One turn sends every row of this set to another row. A few are shown first. Where does it send the rows asked after them?
fudu: [ -5  -3 -40 -18  24 -10  -7  24   0  -5  36  10   9 -45  32 -32  -8  15
 -11   2  -9  -9  -1 -11  31   7 -14 -18 -23  13  16  31   9]
vibuk: [  2  -6  14   1   9  24  10  44  12   2  29  -6  -4 -28   3 -24  16   2
  -6  -3 -26 -61 -12 -18  39 -15   6 -10 -29 -22 -11   4   5]
dusiz: [ -2 -13  38   9  12  12 -21  28  22  -3  30  28  -2  11  11   5 -16 -19
  -5  26   3 -57 -16   3  16  33  -4 -33  -2  17  -9 -10  -2]
Zosat: [ -6   2  21  12  19  -6  -6  10 -13  14  36  14  -3 -13 -29  19  -1  14
   8 -36  -3 -41  14  11  32 -12  -2 -25 -42  35   9  -4   8]
nasas: [ -8 -24  29 -24  -3  25   4  -7  13 -21  46  47   5 -12   1 -16   3 -23
   9  -8  -2 -17  -4 -18  -5  12 -16 -11  10   0 -24 -35  -4]
dul: [-18 -34  -7   8  18  38   3 -23  -1  -7  43  33 -26 -13  17 -13  29  17
   8   3 -31   9  12  40   0   2  -1  -7  -1   5   5  -5  17]
Gomun: [  4  -4  18  -6  38  -8  34  25   7 -19  52  70  -7  -7   0 -22  -7  15
 -12   7 -10 -24 -14   8   8 -40   8 -29 -20  40   2  20  -4]
sunir: [ -4  22   3   7  30  -1 -16  47   6 -28  20   2 -30 -24  25   2 -41  13
 -27   1 -10 -34   0  -7  25  16 -25 -29 -16  28  -8   0 -12]
dak: [-21 -21  28  15 -16  -4  31  13  -5  12  44  38 -53 -10  20   1  -7   2
   5  15   2 -10  -2   8 -27  -1  30   5   3  11  20  14  -4]
gela: [-14  -7   6  -9   3   3  35  11  16  21  42  13 -41  -3   2   6  -9 -12
  -8  12   2   0  -9 -14 -27 -41  -3  -6 -21 -29  -2  29  12]
peri: [ 25  14  -8  29  40   4  -1  19   3   2  61  -9 -30  -7  12 -26 -17 -11
  10  -1  -1 -20 -15  20 -10  12  13 -30 -28 -16  19  36   4]
riro: [  1 -12  15  23  34   0  -6   9  23  -2  33  19   1 -14  -1 -48 -45  17
   8   0 -12 -17   8  19   8   0 -24  15 -10  26 -26 -21  15]
kubo: [-19   4  -4  12   3   5  17  14  19 -14  -8  -6  -8  -6  -9 -28 -15 -17
   1   2 -49  -4   8  29   8  -9  28 -44 -18  36 -10  16  19]
lin: [ -4 -29  27 -19  21 -17  21  34 -21  -3  55  24 -24  -6  15 -22 -32 -19
   1   1 -57 -20  -9  27  21  -7 -11  -1 -17  11   5  -9  33]
vit: [-20 -19  14  11  -5  41  -6   3 -39   1   2  40 -14   3  20  13  -1 -10
   2 -17 -36 -31   2 -13 -11  -2 -31 -36 -17   4 -33  10  19]
suvak: [-19  -2  -7  29  -5  14  20   8  -4  29  53  35  11 -17  28  -3  24   8
  21   1 -32   4  -9  19  28  13  -5  -2 -12   9   8  -5 -19]
noso: [-22  24  -5   0 -27  26 -13   0  10  -4  36  -5 -18  26  10   4  18   0
  -3  -7 -31 -32  16 -39   3  10   6 -21  -8  11   9  24   5]
Dos: [-33  36  -9  15   6  -7  -3  23  -8   7  64  26   2 -15  22   9   8  -3
  42  -9   6   0 -24   5  26 -21  20  -9   0   7  -5  -3   9]
dupug: [-34  22   7  -7  17  26 -18 -15   7 -11  41  33 -12  15  22 -19 -33   6
  -9   8  10 -10  -6  -8 -28 -15   6 -27 -34  37 -11  40 -10]
reru: [ 17  -7  19  33  43 -21 -17  39  -9  -7  58  -6  -1  -3 -15  -6  -8 -11
  -2 -18   2 -35  -5 -13  -7 -17  -3 -22 -25  31  24  22   3]
vovo: [-19 -41  12  33   6  44   3   4 -20 -23  32  14 -17   3 -22  -8   2   1
  13  19 -12 -41   3  26  -6  -3  -1 -27 -21   8 -42  14  23]
Mis: [  5  -7  -7  17  23  10  -1  33  27 -39  51   1 -48   3 -18  -9 -19  -5
   8 -18 -20 -28   7  11  -8   2  16 -36  10  -4 -45  19   0]
famir: [ -1  17  13 -21  17 -23  -5  38  -9 -20  30   1   3 -23  32 -16 -10  -4
  -7   4 -27   5   2  27 -16 -26  -4   3 -24 -27  -6   3 -22]
zuram: [-11  -8  22  17  -3  13  24  20 -32 -11  -9  20 -31  -5  12 -21 -11  -4
  -4  -4 -23 -25   5  25 -23   6  30 -12   7  45  12   6  12]
tamin: [-36  -8   2   8   9  14 -12   7   4 -19  60  -9 -33 -10  62 -12 -14 -27
   1   7 -34  -3 -20 -26   9  14  -4  -7  -5  -5 -19  20 -11]
gevug: [ -7   6 -19   5  15   8  17  -5 -17 -20  26  32 -19   5  20 -22  23  12
  18  15  29 -17 -30 -21 -10  11 -21 -39 -12  22   7  -2  -8]
Bise: [-13   6   9   2  20 -37 -11  -3   6 -11  17  55   0  19  28  11 -13  -4
  15   4  -8   8  26  21   2  11   3 -23  -6  15 -35   2  21]
Dumud: [-25  18   9  16 -29 -13  28  19 -11  -6  30  -7 -16   4   3 -31   5  -8
   3   5 -17 -21   2   4  30  25 -12   6 -20 -10 -21 -18  31]
gol: [-13   3 -11  25  20  13  33   2  29  14  36 -17 -10  -1 -22  -6 -20 -28
  -3   0 -31   6  -4  -8   6 -36 -10 -26 -28  15  -5  29  23]
Kome: [  7   8  25 -12   2  15  -2  14 -60   3  39  39 -13  -5   2  22  16 -32
  -7 -11 -29  -2  -8 -13  -5   9  -3 -34 -30  16  -9  20 -10]
febu: [-15 -23  -1  -3  -3  13   7  -9 -19 -27  55  30  28 -43  24 -14 -12  -7
  28  19 -22 -12   3 -35  10 -20 -22  -7 -29   1   6   6   7]
rirep: [-19   4  23 -11   6 -19 -29  22 -15  -8  35   7   3 -21  12  -4 -12 -24
 -30 -21 -28 -16  10  14  11 -25  -3   3  -7 -10 -37  47   6]
geg: [ 19 -37  23 -18   5  -6 -19   2   1 -29  29  42 -17  -7  -1  -9 -13  13
   2  29 -48 -26  15  -3 -12   4 -12 -44 -23  28   8  17 -16]
Mitu: [ 16  18   9  25  20  13  23  -3 -17 -33  36  20 -32 -31  34 -12  11  12
  -8  17 -30   3  17  18 -11 -16  -5 -12 -32 -28  14  22  -8]
mur: [-35 -17   8  13   9 -23 -26  16  36 -18  33  38 -27  -2  -1 -13  -9   2
  12 -18   9  -7   7  -2   1   9  15 -57 -17  17 -41   5  19]

dak turns into zuram
mur turns into reru
And these:
dusiz turns into sunir
Bise turns into Zosat
peri turns into Mitu
Dumud turns into noso
riro turns into vibuk

One turn sends every row of this set to another row. A few are shown first. Where does it send the rows asked after them?
F: [ -9  -9  18  14  -6  24  12  -9 -52 -21  -8  -4  -1 -14  10  35  13 -23
   9 -10  -5  16  21]
G: [-31  11  17  21 -13   7  27 -18  -3   1  14  34  14  -1  -2  -2  -9  11
   6  -2 -12 -34 -29]
D: [ 27  -8  -4   3  15  37 -11   5   4  19 -24  -7   9   2  -9  -8  -5  37
  -2  -4   3  39  -9]
C: [ 12  28  -2 -30  -3 -17  12  15  14  -1  -7 -12 -18  -2  -5 -15  13 -11
 -18  14   7 -19  30]
X: [ -4 -10  24  11  -8  17   4 -16 -55 -12  -1 -11  -6 -22  15  30  12 -16
   1 -16  -7  13  28]
E: [ 11  26  -8 -31  -3 -11  16  10   4   6 -14  -9 -16  -8  -3 -20  16  -8
 -23  10  11 -24  33]
Q: [ 24 -14 -11   7   8  46  -7  -1  10  18 -15   0  19  -1  -9 -11  -2  33
  -6 -14  -3  37   6]
Y: [ 20 -21 -11   0   9  42  -9   6   3  20 -24  -7  17  -5  -5 -14   0  38
  -9  -7   0  33   7]
T: [-27  -8   0 -12  -9   2  -9 -10   2  -6  10  18  23   0 -24  -1  -6   0
  39   8 -27  -4 -40]
M: [ -2  -6  21   6  -6  16   5 -12 -56 -11  -4 -11   9 -20  22  32   6 -21
   8 -15  -4   9  22]
B: [-11 -14  15   3  -7  22  10 -13 -57 -14 -11 -16   3 -18  16  28   8 -20
  10 -16  -6   9  28]
H: [ 24 -20  -4   4  15  36 -12  -4   5  20 -15  -8   9   2 -13 -10   1  38
 -13 -11  -3  34   7]
Z: [ 16  33 -14 -28   4 -22  18  11   8   3 -11   1 -21  -4  -3  -6  14 -11
 -19   6  10 -21  26]
K: [-27  -7  -7 -13  -8   6  -9 -10  -1 -10   1  23  23   9 -16   2  -7   5
  40   7 -27   1 -42]
V: [-11  24  -5   0 -30  -7   0  22   7   4   1  28   4 -30  14   0   5  23
  20  14 -15 -10 -44]
U: [ 16  22  -7 -32  -2 -20   3   7   6   3  -4  -6 -22  -9  -8 -13  21  -7
 -25  10   5 -16  33]
R: [-11  18   3   4 -29 -10   0  18   7  10  10  25  10 -40   9   1   3  23
  19   9 -17 -13 -41]
N: [-32  18  15  19 -13   7  29 -17  -9  -5   5  33   7   8   9  -1 -11   8
   9  -3 -10 -33 -32]

D turns into Z
Y turns into E
Q turns into C
And these:
N turns into K
X turns into H
T turns into R

One turn sends every row of this set to another row. A few are shown first. Where does it send the rows asked after them?
bipo: [-21 -34  -7 -26  34  14  28 -24   0   4 -18 -34  38  34  66   7  -7  14
 -10  21   4  40 -12 -28   2   2  -4  32  30  30   1 -35  -9  12  53 -16]
Bafo: [-13 -23 -12  61  46  18  61  18   2 -24 -10 -38  36  23  31  25  71 -10
 -14 -21  -4  35 -16  18 -36  14 -14  28  32  33  24  18  -8   6  29 -15]
voloz: [  4 -38 -16  80  31  39  47 -14  12 -10  -4 -38  31   4  19  12  52  -9
 -13  70   5  48   4  42 -37   1 -11  25  43  31   5 -34  -1  14  28 -13]
sil: [ 12 -16   1  58  57  18  49   8  -2 -30   5 -42  37  21  35  40  66 -16
 -22 -14 -12  37 -22   6 -41  27   0  26  28  35  27  13  -5  -5  31 -29]
Pob: [ -2  -5   5   8  58  16  32  -9  -3 -25  13 -29  38  19   5  51  24  -7
 -27  38 -27  11  -9 -15  -5  37 -54  20  26  28  16 -13 -10   1  42 -34]
zul: [-15 -36  -4 -26  35  13  29 -27  -4  -3 -19 -31  35  32  68  14 -10  15
 -11  26   2  43 -12 -30  -4   3  -2  31  32  33   5 -34  -8  10  48 -18]
repa: [ 31 -20 -17 -14  45  34  35  -9  31   3  10 -30  43  52  33  21 -11  -8
  13  11  -3  11  -5   7 -31  32  24  35  16  20 -18 -35  -9   6  48 -21]
gir: [-14 -17 -11  63  46  12  60  16   2 -27 -11 -37  37  25  31  27  66 -15
 -16 -21  -3  38 -15  17 -35  14 -13  26  31  30  25  20 -13   5  34 -16]
rov: [ -4 -41 -32 -12  28  35  59  -5  28  -1 -16 -17  33  49  30   7  -6   4
  29   8   6  14   4  24 -32   7   1  37  24  28 -12 -21 -12  23  31  -1]
mekot: [  8 -54 -12  64  59  49  41 -16   6  14   9 -10  25  -6  30  -8 -17   0
 -17  19 -12  49  -7  13  -6  14 -19  33  35  37  10 -54  10  19   7 -16]
nale: [ 16 -21  -9  85  39  30  41 -22   8 -22  -2 -38  33   7  21  28  39 -17
 -18  77   4  55   3  31 -35   9  -1  19  42  26  10 -35  -7   8  39 -21]
Zaset: [ -2 -11   4   1  56  21  24   3   2 -16  18 -34  36  18   3  42  31  -9
 -28  33 -30   3 -10 -14  -4  33 -51  25  21  31  13 -12   1  -1  40 -33]
mivif: [ -9 -13 -15  76  56  22  26   0  10   8  -4 -10  32   8  29  -7 -41 -28
 -18  17  -2  53  -6   5  11  11  -5  23  23  19   8 -45   6   8  46 -21]
pafu: [ -9 -10 -18  84  28  20  31   7  16  -9 -11 -42  35  14  16   7  36 -33
 -12  67  12  45   4  34 -23  -3   1  19  29  18   2 -26   3   4  57 -17]
Vus: [ 33 -11 -20  39  55  23  49   7   3  34  -8  10  48  -7  93  39  37  -2
  16  33  10  36   7  15  -5  35  -8  27  35  24   0 -32  -3   7  43 -15]
kofur: [-11 -38  -4 -28  37  18  28 -28  -1   6 -12 -35  37  33  68   9  -5  18
 -12  23   1  40 -13 -29  -1   7  -2  34  30  32   1 -40  -8  10  49 -18]
sofos: [ 14 -17 -28  36  44  19  49  20   4  38 -18  11  42  -9  89  29  39  -7
  23  29  15  31  10  20  -4  21 -13  29  33  27   1 -23   8  12  42 -10]
dusi: [ 10 -22 -10  74  32  30  22  11  17  -2   7 -49  32   9  17   5  46 -33
 -16  68   3  38   0  31 -28   2  11  23  28  24   1 -29  20  -1  46 -23]
Mak: [ 30 -18 -18  35  48  20  48  14  -3  25 -12  13  38 -16  94  41  35  -9
  20  39   8  33   7  12 -12  22  -6  25  36  33   9 -19  15   7  36 -16]
misu: [-13 -31  -4 -24  36  15  26 -28  -1   1 -15 -34  39  34  67  11  -9  15
 -13  22   3  43 -13 -31  -1   7  -1  31  31  30   1 -37 -12   7  54 -20]
vepem: [ 30  -6 -21  39  53  19  40  17   6  38  -7   7  49  -5  90  35  36 -11
  17  30  10  31   6  13  -2  33  -4  27  29  21  -3 -30   6   5  50 -16]
Kuzim: [ 13  -9 -28  42  46  16  55  12   1  28 -22  16  44  -8  91  36  33  -6
  21  31  17  37  12  19  -4  22 -14  25  36  24   4 -23  -2  13  45  -9]
lekuv: [  1 -15 -29  18  35   9  39  28 -10 -26 -35 -15  30  24  29 -10  43 -16
 -15 -15   2  24  -8  54  -7 -13   0  20  25  24  21 -51  16  12  53 -15]
zan: [ 39 -27 -11  10  47  19  30  18 -19 -34 -13 -21  22  13  34   8  46 -15
 -24  -3 -14  20 -17  41 -22  -4  14  21  29  35  30 -55  34   2  37 -32]
baves: [  5 -40 -13  74  60  40  47 -29   1  -2  -3  -2  27  -4  33   6 -32  -3
 -19  23  -7  61  -5  11  -4  15 -19  25  39  35  16 -52  -3  20  15 -17]
paneg: [-34 -12  -9   7  43  12  37  11  -1 -21  -5 -24  32  19   1  34  27 -11
 -17  32 -18   5  -3  -5  -1  15 -64  22  24  30  16   3  -1   9  40 -21]
zezi: [ 28   6 -20  27  51  11  32   8  -5 -24 -21 -22  43  34  32   7  38 -13
 -30 -18  -2  32 -11  48  -2  15  11  15  23  11  15 -73 -10   2  70 -26]
Tekeb: [  3 -13  -9  61  56  22  52  12  11 -11   4 -47  48  32  29  24  74  -9
 -22 -27  -6  36 -19  14 -30  34  -8  30  25  25  13   3 -21  -1  41 -20]
Keb: [  7 -48 -11  60  55  43  26   2  12  23  15 -18  24  -3  29 -19 -18 -14
 -15  17 -12  40 -10   9   0  10  -9  33  26  35   6 -48  27  11  15 -20]
kuno: [ 11 -26 -26  25  41  17  61  -5 -20 -43 -40  -6  29  20  33  11  43   6
 -18  -9   0  38  -5  59 -18  -6 -12  18  40  28  29 -59  -8  21  39 -14]
zise: [ 35 -19 -17  -5  49  34  49 -30  23 -11   3 -21  44  51  35  37 -16   2
  11  15  -2  23  -3   7 -34  37  18  31  24  21 -12 -39 -29  11  44 -21]
lav: [ 13 -34 -13  74  35  43  32  -1  21   6  10 -51  36  11  15   1  60 -13
 -14  64   2  40   1  38 -31   9  -2  28  33  26  -5 -41   7   8  35 -16]
mafug: [-18 -39  -7 -26  34  16  32 -28  -2   3 -16 -31  39  33  67   9  -5  20
 -10  22   3  42 -11 -26  -2   3  -7  33  32  32   3 -37 -11  12  47 -16]
Musur: [-11 -20 -34  -2  31  22  61 -11  23 -12 -27 -10  38  54  32  21 -21  -3
  25   9  12  24   5  21 -26   9   1  30  24  17 -10 -19 -27  23  48  -2]
dupeg: [-31 -20  -8   7  45  17  45   0  -4 -26  -6 -22  30  15   1  38  30  -1
 -18  33 -22   9  -2  -3  -6  18 -69  23  30  34  20  -1  -8  12  32 -20]
rizit: [ 41 -26 -19  18  53  32  43  -5  -9 -21 -13 -22  38  24  33   6  57  11
 -28 -14  -9  28 -12  53 -16  18   0  24  32  28  15 -79  -4  11  38 -22]
turuv: [-19 -15  -9   6  52  27  39  -2  10  -4   9 -32  44  27  -1  28  41   8
 -21  22 -22   6  -3   2   2  38 -67  27  25  25   3 -21 -22  10  40 -18]
vife: [  1 -20 -12  80  61  26  39 -22   2  -4  -7  -3  33   2  33   7 -43 -18
 -19  22  -3  61  -6   6   4  16 -11  19  34  23  12 -51  -5  13  36 -21]
ver: [-16 -39  -4 -29  34  14  26 -23  -3   1 -15 -34  35  32  67   8  -7  13
 -11  24   2  38 -13 -30  -3   1  -1  33  31  33   3 -34  -2   9  48 -19]
dilim: [ 24  -5 -19  40  49  13  44  17  -3  23 -15  13  41 -12  93  43  28 -17
  19  38  11  34   7  10  -8  23  -3  24  32  26  10 -17  12   4  45 -18]
vubu: [ -7 -30 -14  65  53  30  21  12  13  20   4 -15  28   2  28 -20 -30 -29
 -14  14  -5  42  -9   6   8   4  -4  29  19  27   6 -43  25   7  34 -20]
buli: [ 11 -21 -17 -11  34  15  42   0  12 -26 -10 -15  27  41  36  33 -30 -26
  21  27   1  16  -2   2 -38   3  25  27  20  30   4  -5  13   7  41 -23]
bogu: [ 23 -39 -15 -15  36  29  54 -17   8 -30  -8 -12  23  35  38  39 -21  -7
  22  29  -4  18  -1   4 -47   6  15  31  28  38   7 -11   7  14  22 -20]
Mizu: [  5  -5 -14  89  36  24  36 -14  17 -13  -7 -40  42  17  18  19  37 -24
 -19  66  10  55   5  34 -25  12   0  18  34  14   0 -38 -15   6  58 -19]
gatum: [  4 -12 -10  63  58  22  54   5  10 -15   3 -44  47  33  31  28  73  -6
 -23 -26  -6  38 -19  16 -29  34  -9  28  27  26  14   1 -26   0  41 -20]
nazar: [ 35  -5 -12  26  50   5  40  -3 -26 -57 -29 -10  28  17  38  31  26 -17
 -28   4  -6  38 -13  38 -19   3  11  11  33  26  37 -55   5   2  51 -33]
Dezig: [-23  -2 -10  13  52  18  36   0  11  -7   2 -30  46  30  -2  32  32  -1
 -24  21 -18  10  -3  -2   7  37 -65  23  23  18   4 -19 -28   9  52 -20]
lokig: [ 11 -12   0  58  56  14  46  14   0 -28   5 -43  37  23  34  37  63 -20
 -24 -13 -11  35 -23   5 -38  25   1  25  27  33  27  15  -3  -7  36 -30]

nazar turns into zezi
zise turns into Musur
dilim turns into vepem
And these:
pafu turns into dusi
misu turns into bipo
baves turns into vife
dupeg turns into Pob
Tekeb turns into Bafo

